128 stands for zero in the data rows.
Each row of this table is followed by its label. One hidden rule gives the labels. It looks at one to three of the table's principal directions, none of them among the few with the most spread.
tensor([162, 112, 167, 148, 145, 95, 134, 180, 137, 185, 167, 177, 164, 107, 156, 90, 158, 143, 114, 148, 154, 160, 137, 179, 103, 154, 132, 120, 163, 170, 148, 136, 71, 126, 130, 172]) D
tensor([149, 156, 131, 130, 101, 138, 91, 138, 137, 149, 113, 132, 185, 143, 118, 159, 124, 113, 101, 131, 122, 114, 110, 126, 142, 147, 114, 142, 130, 119, 119, 142, 142, 127, 135, 115]) C
tensor([142, 112, 145, 146, 152, 125, 154, 83, 137, 111, 122, 137, 172, 129, 115, 152, 181, 118, 103, 155, 153, 136, 124, 116, 122, 124, 113, 97, 150, 173, 195, 118, 136, 122, 89, 150]) D
tensor([150, 114, 146, 163, 238, 156, 191, 148, 150, 149, 151, 170, 143, 108, 186, 150, 128, 157, 72, 175, 172, 168, 124, 234, 61, 154, 125, 96, 142, 186, 168, 104, 87, 132, 135, 200]) F
tensor([112, 120, 162, 186, 167, 152, 180, 126, 175, 149, 97, 144, 184, 128, 145, 155, 147, 152, 56, 213, 181, 116, 86, 187, 119, 210, 119, 120, 137, 152, 182, 129, 116, 162, 111, 152]) C
tensor([133, 97, 160, 179, 164, 151, 175, 106, 147, 116, 115, 138, 153, 138, 165, 160, 142, 134, 88, 162, 160, 151, 96, 157, 132, 138, 120, 111, 138, 158, 160, 119, 126, 134, 141, 156]) C
tensor([191, 100, 184, 120, 182, 121, 159, 138, 151, 152, 133, 149, 180, 77, 170, 112, 174, 130, 87, 121, 149, 136, 152, 186, 104, 175, 102, 114, 166, 159, 182, 120, 85, 91, 88, 161]) C
tensor([192, 175, 113, 105, 121, 134, 50, 172, 126, 185, 162, 192, 138, 123, 136, 43, 146, 135, 150, 108, 106, 157, 190, 131, 146, 157, 120, 160, 164, 138, 114, 181, 96, 119, 134, 104]) A
tensor([147, 158, 106, 99, 139, 135, 88, 130, 127, 155, 144, 132, 127, 104, 126, 97, 146, 104, 163, 89, 118, 107, 140, 113, 126, 137, 122, 140, 121, 115, 131, 169, 121, 96, 96, 88]) C
tensor([134, 104, 165, 146, 129, 106, 92, 146, 134, 151, 169, 151, 135, 131, 141, 114, 136, 104, 144, 108, 138, 148, 126, 133, 116, 121, 139, 105, 146, 152, 135, 138, 104, 107, 127, 171]) E
tensor([129, 126, 147, 158, 192, 117, 117, 142, 165, 191, 173, 156, 138, 92, 145, 89, 166, 96, 141, 138, 175, 111, 105, 172, 90, 196, 142, 99, 141, 152, 170, 171, 87, 110, 80, 156]) A
tensor([125, 133, 125, 130, 136, 118, 104, 139, 130, 138, 148, 127, 144, 141, 132, 139, 123, 95, 134, 104, 138, 111, 115, 113, 114, 117, 131, 108, 116, 130, 129, 141, 124, 105, 127, 143]) E
tensor([125, 100, 115, 97, 146, 97, 142, 125, 97, 119, 172, 121, 83, 106, 123, 101, 137, 122, 165, 112, 110, 152, 149, 131, 92, 81, 146, 122, 142, 143, 131, 102, 119, 116, 113, 143]) F
tensor([140, 90, 130, 121, 226, 118, 142, 125, 119, 141, 190, 136, 129, 92, 177, 130, 137, 115, 140, 117, 152, 170, 134, 172, 56, 93, 121, 88, 159, 185, 183, 97, 94, 87, 101, 167]) C
tensor([165, 176, 133, 119, 69, 168, 92, 131, 108, 110, 73, 120, 156, 140, 107, 195, 87, 162, 90, 115, 83, 143, 136, 133, 165, 113, 111, 166, 112, 103, 76, 123, 160, 148, 177, 100]) A
tensor([134, 106, 134, 109, 77, 116, 193, 101, 120, 104, 100, 140, 77, 106, 89, 56, 181, 182, 141, 177, 99, 149, 170, 126, 169, 148, 136, 172, 160, 119, 120, 113, 137, 180, 109, 100]) D
tensor([158, 139, 148, 95, 105, 128, 64, 170, 124, 172, 151, 130, 78, 71, 158, 72, 115, 112, 201, 27, 95, 120, 148, 139, 145, 139, 135, 156, 109, 77, 65, 181, 94, 77, 131, 88]) A
tensor([198, 196, 147, 104, 46, 162, 19, 169, 164, 185, 94, 171, 202, 151, 113, 79, 134, 117, 97, 115, 88, 102, 161, 120, 201, 226, 97, 201, 157, 79, 84, 196, 137, 132, 132, 75]) B
tensor([89, 102, 154, 164, 121, 103, 145, 133, 143, 141, 135, 114, 132, 118, 132, 168, 138, 94, 147, 111, 162, 97, 69, 124, 116, 118, 148, 87, 87, 123, 138, 143, 117, 98, 118, 152]) D
tensor([78, 59, 165, 193, 108, 76, 210, 129, 134, 129, 141, 147, 100, 132, 118, 108, 165, 158, 125, 212, 167, 160, 97, 152, 127, 134, 169, 103, 150, 166, 156, 101, 106, 176, 137, 184]) A
tensor([129, 153, 101, 97, 100, 127, 135, 105, 96, 103, 123, 123, 87, 124, 74, 104, 144, 146, 147, 134, 88, 131, 155, 105, 133, 104, 145, 157, 121, 120, 112, 131, 149, 157, 114, 104]) F
tensor([151, 97, 110, 92, 180, 123, 184, 117, 106, 118, 155, 150, 74, 73, 150, 88, 163, 162, 156, 128, 117, 179, 183, 166, 95, 92, 127, 123, 152, 160, 162, 96, 102, 105, 103, 129]) A
tensor([134, 189, 151, 126, 100, 169, 17, 159, 148, 159, 104, 108, 190, 155, 132, 159, 69, 96, 104, 77, 114, 74, 100, 114, 147, 176, 108, 160, 97, 80, 88, 184, 139, 117, 138, 98]) F
tensor([115, 122, 137, 116, 142, 141, 57, 159, 154, 172, 156, 124, 132, 113, 181, 119, 106, 68, 173, 50, 133, 94, 106, 125, 122, 140, 120, 121, 101, 91, 123, 175, 107, 47, 110, 103]) C
tensor([77, 142, 60, 88, 74, 94, 99, 105, 79, 70, 129, 82, 124, 189, 70, 180, 92, 103, 161, 102, 103, 111, 132, 15, 125, 10, 129, 106, 96, 121, 116, 89, 180, 123, 141, 112]) C
tensor([111, 129, 108, 122, 108, 124, 92, 126, 118, 110, 125, 91, 151, 171, 124, 175, 77, 97, 113, 120, 116, 115, 102, 98, 132, 104, 123, 129, 128, 110, 104, 101, 163, 129, 159, 125]) A
tensor([190, 120, 145, 110, 166, 174, 186, 82, 104, 77, 99, 138, 68, 80, 139, 105, 145, 200, 109, 137, 90, 197, 194, 183, 141, 127, 117, 159, 163, 147, 125, 96, 130, 158, 135, 123]) F
tensor([68, 143, 120, 141, 20, 88, 89, 142, 132, 137, 117, 116, 126, 180, 52, 119, 121, 103, 141, 158, 116, 78, 95, 69, 164, 148, 164, 145, 108, 87, 91, 151, 159, 168, 133, 120]) E
tensor([150, 144, 146, 123, 145, 117, 70, 159, 143, 180, 159, 156, 169, 121, 122, 100, 133, 117, 108, 143, 132, 131, 143, 162, 101, 183, 127, 131, 168, 148, 150, 142, 104, 129, 102, 153]) F
tensor([186, 116, 130, 106, 146, 152, 160, 138, 118, 114, 127, 165, 75, 95, 179, 82, 139, 168, 152, 86, 107, 181, 195, 153, 149, 102, 113, 138, 136, 130, 102, 125, 101, 102, 159, 120]) F
tensor([161, 165, 157, 124, 62, 103, 33, 186, 150, 205, 146, 163, 158, 126, 116, 43, 148, 101, 156, 93, 118, 97, 140, 109, 172, 202, 133, 165, 143, 95, 89, 210, 98, 121, 122, 102]) F
tensor([107, 126, 101, 105, 71, 130, 151, 134, 105, 86, 102, 112, 80, 154, 115, 145, 93, 148, 142, 114, 92, 130, 141, 100, 153, 74, 137, 145, 93, 90, 69, 102, 155, 138, 175, 113]) E
tensor([81, 118, 116, 121, 117, 93, 87, 131, 131, 130, 156, 109, 131, 162, 113, 99, 120, 86, 158, 113, 142, 93, 121, 66, 121, 119, 135, 110, 127, 123, 140, 137, 131, 120, 105, 132]) C
tensor([103, 116, 167, 145, 158, 120, 85, 171, 164, 184, 167, 126, 152, 115, 164, 139, 108, 74, 139, 90, 160, 88, 79, 162, 85, 164, 137, 101, 105, 116, 129, 160, 95, 82, 106, 163]) F
tensor([156, 158, 149, 135, 105, 137, 105, 172, 148, 163, 105, 142, 170, 123, 143, 142, 117, 130, 100, 110, 133, 103, 121, 149, 146, 170, 118, 138, 108, 104, 104, 158, 111, 115, 148, 123]) F
tensor([165, 145, 150, 120, 128, 165, 88, 113, 123, 123, 112, 131, 136, 119, 133, 119, 117, 153, 112, 122, 100, 159, 155, 145, 149, 149, 109, 164, 159, 130, 120, 133, 135, 145, 131, 107]) C
tensor([121, 115, 83, 52, 52, 112, 117, 119, 50, 54, 113, 73, 0, 117, 108, 110, 66, 157, 194, 51, 33, 158, 192, 80, 168, 28, 151, 170, 109, 65, 39, 81, 160, 120, 187, 73]) E
tensor([72, 77, 123, 181, 192, 100, 145, 134, 155, 137, 186, 138, 112, 163, 166, 111, 116, 98, 149, 157, 194, 140, 94, 125, 90, 121, 141, 65, 147, 168, 152, 108, 108, 135, 138, 193]) D
tensor([72, 87, 104, 150, 94, 79, 179, 80, 87, 66, 122, 84, 92, 152, 84, 167, 129, 135, 147, 161, 134, 145, 102, 69, 137, 49, 154, 98, 125, 147, 142, 74, 161, 160, 147, 137]) A
tensor([149, 103, 111, 115, 124, 112, 156, 153, 112, 118, 137, 155, 120, 137, 169, 117, 135, 137, 133, 108, 125, 161, 164, 117, 139, 74, 123, 114, 127, 141, 135, 111, 107, 86, 164, 134]) D
tensor([159, 108, 183, 169, 176, 144, 203, 128, 168, 156, 110, 158, 174, 93, 151, 126, 173, 167, 59, 206, 168, 143, 111, 221, 112, 215, 116, 132, 166, 163, 170, 118, 101, 165, 105, 164]) C
tensor([179, 161, 117, 128, 104, 151, 124, 145, 132, 124, 98, 170, 159, 155, 130, 138, 125, 163, 88, 143, 117, 156, 169, 132, 160, 129, 106, 139, 139, 136, 108, 124, 134, 143, 173, 131]) E
tensor([106, 154, 91, 108, 102, 130, 92, 134, 105, 112, 123, 92, 101, 148, 109, 154, 72, 116, 142, 102, 99, 109, 119, 102, 132, 101, 140, 141, 100, 90, 79, 122, 156, 133, 159, 106]) D
tensor([152, 107, 116, 78, 102, 123, 165, 130, 99, 96, 111, 120, 74, 100, 134, 107, 120, 169, 141, 111, 81, 161, 182, 142, 143, 94, 124, 156, 139, 106, 94, 84, 131, 125, 149, 107]) F
tensor([128, 144, 118, 147, 148, 155, 165, 104, 136, 84, 89, 120, 163, 173, 125, 184, 117, 132, 68, 153, 146, 112, 119, 112, 132, 122, 113, 109, 107, 139, 144, 111, 154, 144, 147, 150]) C
tensor([211, 140, 164, 120, 222, 184, 136, 118, 148, 154, 128, 164, 126, 54, 185, 68, 166, 163, 114, 111, 132, 163, 179, 206, 121, 198, 97, 150, 167, 153, 160, 160, 84, 113, 93, 114]) A
tensor([152, 147, 112, 89, 168, 153, 118, 120, 119, 127, 133, 137, 116, 100, 133, 102, 133, 150, 132, 118, 110, 143, 175, 146, 108, 130, 112, 143, 141, 138, 148, 127, 120, 120, 98, 108]) D
tensor([178, 161, 130, 86, 183, 183, 136, 111, 131, 127, 111, 127, 132, 75, 159, 116, 152, 135, 138, 68, 115, 111, 155, 144, 119, 135, 93, 149, 101, 116, 141, 166, 115, 84, 84, 80]) D
tensor([173, 132, 131, 94, 64, 107, 138, 134, 120, 139, 111, 153, 89, 85, 97, 64, 178, 152, 152, 122, 87, 137, 181, 133, 174, 154, 139, 164, 147, 101, 105, 143, 121, 127, 117, 94]) F
tensor([191, 146, 106, 88, 152, 149, 123, 172, 104, 142, 140, 157, 121, 95, 185, 144, 109, 148, 140, 61, 103, 167, 174, 162, 113, 70, 108, 129, 108, 129, 103, 125, 98, 65, 168, 116]) A
tensor([112, 172, 133, 125, 78, 126, 7, 152, 131, 151, 137, 116, 132, 166, 98, 94, 81, 100, 149, 92, 108, 96, 130, 80, 155, 163, 137, 152, 127, 93, 81, 176, 137, 146, 139, 111]) C
tensor([131, 151, 124, 164, 203, 151, 116, 112, 122, 122, 145, 104, 126, 120, 140, 200, 84, 115, 120, 110, 154, 135, 87, 158, 83, 111, 133, 87, 110, 152, 117, 121, 132, 135, 151, 164]) D
tensor([173, 114, 107, 84, 153, 143, 181, 114, 82, 85, 127, 138, 54, 74, 157, 133, 139, 168, 160, 72, 89, 184, 191, 148, 121, 42, 127, 123, 109, 137, 124, 101, 114, 79, 146, 115]) F
tensor([111, 104, 126, 154, 130, 96, 139, 123, 136, 136, 155, 140, 159, 164, 114, 114, 145, 119, 113, 191, 155, 143, 111, 118, 117, 135, 132, 115, 173, 166, 153, 104, 132, 166, 126, 161]) C
tensor([157, 146, 159, 128, 164, 133, 94, 101, 134, 145, 146, 133, 179, 109, 93, 144, 159, 111, 98, 147, 132, 129, 124, 155, 88, 162, 122, 121, 164, 168, 174, 133, 131, 138, 68, 158]) E
tensor([104, 83, 105, 97, 78, 82, 218, 55, 95, 58, 88, 81, 87, 104, 59, 130, 181, 152, 134, 178, 102, 129, 144, 88, 154, 96, 140, 135, 150, 123, 164, 61, 172, 156, 89, 98]) A
tensor([146, 87, 152, 149, 208, 118, 188, 112, 129, 135, 173, 160, 110, 89, 148, 103, 171, 154, 129, 168, 159, 186, 141, 190, 75, 124, 132, 97, 174, 198, 174, 98, 94, 144, 101, 185]) D
tensor([143, 144, 80, 109, 106, 167, 171, 80, 108, 48, 59, 105, 94, 149, 126, 155, 111, 167, 124, 116, 103, 139, 165, 76, 189, 80, 99, 141, 107, 102, 101, 99, 174, 140, 173, 74]) D
tensor([53, 121, 82, 104, 25, 111, 125, 67, 79, 49, 90, 66, 38, 162, 43, 117, 106, 146, 181, 142, 71, 122, 134, 30, 187, 70, 157, 166, 114, 80, 89, 102, 198, 183, 137, 63]) C
tensor([91, 88, 144, 185, 171, 123, 180, 102, 140, 103, 131, 116, 88, 138, 137, 129, 118, 140, 111, 180, 165, 145, 101, 155, 119, 152, 152, 98, 144, 151, 142, 100, 128, 173, 144, 177]) F
tensor([218, 156, 166, 113, 167, 153, 106, 168, 147, 192, 148, 186, 174, 76, 163, 98, 163, 138, 105, 109, 123, 149, 159, 207, 107, 181, 107, 148, 155, 148, 133, 165, 82, 100, 108, 138]) D
tensor([71, 86, 64, 125, 177, 147, 205, 69, 79, 40, 148, 96, 18, 158, 133, 130, 89, 166, 160, 168, 111, 194, 136, 115, 102, 28, 146, 126, 136, 153, 114, 50, 167, 181, 166, 132]) C
tensor([119, 143, 106, 81, 62, 98, 33, 156, 126, 158, 150, 117, 167, 170, 104, 93, 120, 55, 144, 95, 92, 78, 127, 65, 147, 139, 131, 161, 136, 84, 117, 159, 147, 91, 109, 92]) A
tensor([104, 100, 155, 194, 185, 131, 154, 174, 173, 158, 164, 172, 144, 165, 192, 136, 111, 115, 111, 145, 196, 136, 93, 166, 94, 140, 133, 74, 115, 161, 132, 136, 87, 122, 163, 210]) C
tensor([135, 156, 105, 127, 89, 119, 46, 163, 121, 162, 145, 124, 171, 157, 140, 164, 98, 69, 145, 74, 119, 106, 95, 89, 145, 100, 128, 128, 103, 102, 100, 164, 135, 76, 163, 101]) C
tensor([96, 101, 109, 134, 118, 97, 171, 120, 104, 92, 131, 100, 100, 141, 120, 179, 112, 115, 136, 121, 131, 125, 105, 109, 113, 63, 151, 93, 96, 128, 122, 91, 141, 115, 155, 153]) E
tensor([136, 145, 127, 99, 168, 167, 133, 76, 120, 88, 112, 105, 95, 108, 109, 111, 133, 140, 129, 115, 106, 122, 158, 125, 118, 138, 118, 144, 129, 125, 139, 129, 147, 144, 85, 112]) C
tensor([139, 177, 115, 103, 106, 163, 79, 138, 122, 124, 101, 115, 129, 135, 128, 128, 91, 141, 138, 84, 103, 110, 145, 103, 153, 128, 108, 160, 101, 92, 85, 155, 139, 129, 144, 81]) F
tensor([161, 73, 212, 173, 222, 123, 179, 140, 174, 169, 162, 173, 147, 79, 187, 81, 179, 141, 93, 162, 186, 159, 131, 227, 85, 209, 125, 95, 182, 187, 188, 127, 62, 127, 90, 209]) C
Here are more rows. What is the label of each one?
tensor([146, 162, 175, 104, 95, 125, 17, 153, 160, 195, 127, 115, 188, 105, 120, 77, 148, 61, 133, 66, 115, 44, 114, 108, 153, 231, 123, 166, 124, 75, 142, 222, 111, 78, 59, 79]) F
tensor([103, 178, 87, 68, 0, 125, 35, 153, 118, 121, 89, 93, 108, 170, 86, 102, 87, 88, 181, 46, 64, 49, 140, 18, 209, 116, 129, 184, 68, 17, 42, 182, 170, 100, 147, 32]) E
tensor([115, 176, 121, 145, 78, 136, 62, 158, 134, 147, 114, 135, 180, 177, 113, 167, 99, 111, 120, 111, 132, 99, 104, 83, 150, 119, 123, 128, 90, 113, 105, 168, 138, 125, 156, 116]) D
tensor([172, 142, 156, 107, 121, 126, 44, 149, 143, 175, 145, 145, 198, 124, 137, 105, 143, 88, 110, 102, 116, 116, 142, 130, 133, 174, 109, 147, 164, 128, 155, 162, 114, 87, 95, 117]) A
tensor([88, 99, 125, 133, 125, 94, 173, 126, 113, 125, 150, 122, 87, 113, 100, 127, 141, 135, 143, 162, 129, 134, 111, 149, 94, 111, 165, 117, 124, 139, 137, 104, 124, 145, 113, 155]) D
tensor([143, 102, 142, 136, 181, 129, 174, 126, 131, 131, 150, 146, 71, 81, 159, 99, 153, 136, 152, 110, 140, 148, 142, 173, 107, 130, 145, 106, 123, 142, 138, 134, 95, 105, 119, 153]) E
tensor([89, 148, 97, 141, 109, 158, 122, 112, 127, 81, 91, 90, 152, 200, 129, 196, 68, 121, 112, 124, 135, 105, 93, 66, 150, 82, 105, 124, 89, 106, 93, 111, 175, 150, 176, 112]) D
tensor([145, 127, 132, 92, 155, 107, 139, 135, 106, 137, 153, 118, 111, 77, 122, 124, 143, 123, 147, 92, 115, 123, 143, 151, 83, 107, 138, 119, 117, 134, 139, 124, 106, 97, 95, 137]) C
tensor([223, 197, 193, 107, 154, 196, 79, 162, 168, 188, 81, 157, 192, 61, 162, 96, 145, 158, 80, 82, 116, 97, 164, 200, 147, 250, 84, 182, 125, 100, 125, 206, 87, 107, 91, 87]) C
tensor([120, 137, 107, 107, 161, 141, 142, 125, 112, 121, 146, 116, 64, 99, 129, 119, 114, 129, 164, 98, 113, 124, 132, 148, 99, 108, 146, 129, 99, 113, 101, 133, 125, 120, 123, 124]) F
tensor([106, 109, 133, 160, 147, 115, 175, 131, 150, 133, 114, 110, 165, 131, 150, 173, 131, 111, 103, 144, 174, 95, 77, 133, 119, 140, 123, 97, 106, 128, 151, 120, 123, 116, 130, 141]) A
tensor([95, 97, 102, 119, 167, 87, 145, 109, 86, 100, 183, 106, 83, 121, 118, 147, 120, 115, 176, 109, 135, 157, 126, 106, 70, 32, 149, 78, 125, 169, 146, 85, 125, 114, 122, 165]) F
tensor([133, 148, 118, 107, 90, 114, 84, 144, 142, 151, 114, 116, 175, 137, 116, 132, 127, 93, 123, 108, 124, 80, 121, 96, 149, 156, 115, 136, 123, 95, 127, 147, 137, 102, 114, 98]) D
tensor([166, 120, 158, 127, 184, 117, 115, 105, 128, 148, 158, 131, 133, 69, 126, 116, 166, 115, 132, 116, 137, 144, 139, 167, 94, 155, 131, 108, 165, 163, 174, 133, 105, 107, 77, 149]) D
tensor([188, 130, 183, 135, 205, 175, 107, 130, 165, 156, 125, 143, 190, 93, 196, 132, 137, 120, 92, 94, 153, 132, 132, 181, 115, 183, 83, 124, 150, 147, 164, 152, 97, 87, 102, 136]) D
tensor([132, 113, 118, 125, 104, 132, 152, 98, 114, 87, 109, 131, 94, 143, 109, 109, 130, 166, 125, 164, 106, 169, 161, 117, 158, 114, 127, 146, 162, 135, 116, 92, 152, 172, 149, 123]) D
tensor([152, 143, 118, 140, 74, 129, 148, 160, 137, 135, 84, 141, 139, 140, 143, 133, 120, 147, 105, 132, 125, 118, 129, 126, 186, 151, 123, 147, 112, 92, 87, 138, 128, 131, 187, 102]) A
tensor([84, 136, 148, 172, 103, 106, 158, 118, 165, 142, 110, 125, 165, 152, 71, 130, 161, 121, 101, 200, 171, 74, 76, 116, 128, 193, 141, 118, 122, 130, 143, 144, 140, 189, 93, 153]) C
tensor([84, 133, 111, 158, 78, 113, 165, 90, 138, 95, 76, 104, 200, 190, 72, 187, 146, 125, 75, 208, 154, 90, 81, 67, 156, 130, 117, 121, 123, 135, 164, 106, 178, 176, 121, 120]) A
tensor([150, 91, 165, 156, 255, 175, 218, 84, 148, 126, 149, 153, 132, 55, 188, 152, 177, 161, 101, 161, 182, 178, 126, 231, 45, 136, 107, 82, 148, 212, 227, 105, 88, 111, 65, 178]) C
tensor([146, 110, 131, 109, 175, 153, 187, 81, 114, 86, 110, 122, 94, 93, 136, 96, 151, 185, 122, 153, 119, 168, 174, 149, 125, 127, 109, 145, 162, 153, 160, 93, 128, 157, 102, 112]) D
tensor([65, 113, 90, 114, 187, 107, 139, 127, 129, 129, 170, 108, 90, 119, 140, 113, 128, 87, 180, 97, 159, 87, 115, 100, 73, 98, 144, 82, 87, 130, 168, 137, 111, 81, 82, 134]) C
tensor([83, 125, 117, 141, 151, 137, 135, 123, 143, 128, 138, 123, 84, 138, 126, 85, 116, 131, 145, 152, 142, 113, 120, 129, 120, 160, 143, 132, 124, 118, 123, 139, 127, 160, 116, 128]) F
tensor([169, 131, 132, 125, 152, 136, 121, 154, 127, 150, 156, 160, 94, 107, 161, 89, 132, 122, 145, 94, 118, 149, 151, 163, 125, 137, 141, 131, 131, 127, 102, 152, 101, 104, 149, 140]) F
tensor([127, 149, 109, 134, 61, 118, 138, 190, 133, 142, 103, 152, 137, 161, 139, 147, 102, 142, 124, 114, 129, 111, 126, 112, 162, 108, 130, 130, 79, 92, 68, 140, 121, 120, 196, 124]) E
tensor([136, 129, 107, 113, 125, 166, 180, 113, 107, 79, 84, 108, 116, 134, 142, 185, 92, 173, 98, 140, 103, 154, 134, 146, 136, 84, 109, 149, 113, 116, 99, 79, 157, 146, 172, 109]) C
tensor([107, 121, 123, 121, 147, 128, 123, 118, 103, 102, 144, 101, 81, 120, 126, 149, 91, 135, 156, 99, 118, 143, 129, 128, 101, 80, 139, 112, 113, 131, 105, 104, 132, 132, 140, 144]) E
tensor([159, 150, 121, 104, 27, 132, 82, 159, 123, 125, 84, 134, 120, 151, 126, 107, 103, 136, 132, 90, 80, 122, 162, 91, 212, 136, 122, 175, 120, 66, 59, 147, 144, 119, 186, 77]) D
tensor([116, 138, 167, 177, 124, 131, 113, 166, 190, 191, 116, 150, 220, 145, 149, 146, 144, 94, 85, 154, 184, 71, 67, 146, 133, 213, 117, 116, 112, 120, 154, 178, 107, 116, 110, 142]) A
tensor([113, 146, 84, 101, 69, 121, 133, 92, 114, 79, 82, 99, 134, 168, 73, 140, 128, 132, 119, 147, 105, 102, 146, 53, 172, 109, 116, 143, 125, 103, 122, 105, 180, 154, 129, 88]) E
tensor([136, 125, 152, 151, 116, 150, 172, 140, 140, 125, 92, 147, 135, 132, 137, 127, 119, 194, 82, 188, 132, 158, 136, 175, 145, 163, 118, 155, 147, 135, 112, 106, 123, 187, 159, 137]) A
tensor([114, 128, 135, 113, 106, 122, 95, 126, 111, 118, 132, 107, 101, 117, 123, 125, 112, 124, 170, 77, 112, 124, 134, 97, 134, 94, 131, 128, 108, 112, 110, 138, 126, 111, 125, 110]) F
tensor([69, 92, 103, 163, 145, 105, 186, 105, 136, 107, 142, 124, 163, 180, 122, 177, 145, 105, 116, 188, 176, 124, 76, 94, 99, 78, 128, 81, 122, 169, 177, 91, 147, 137, 121, 162]) C
tensor([47, 176, 104, 142, 7, 136, 71, 135, 159, 126, 63, 86, 176, 216, 68, 163, 86, 91, 117, 147, 125, 25, 61, 32, 197, 166, 126, 163, 69, 43, 78, 170, 191, 165, 141, 67]) A
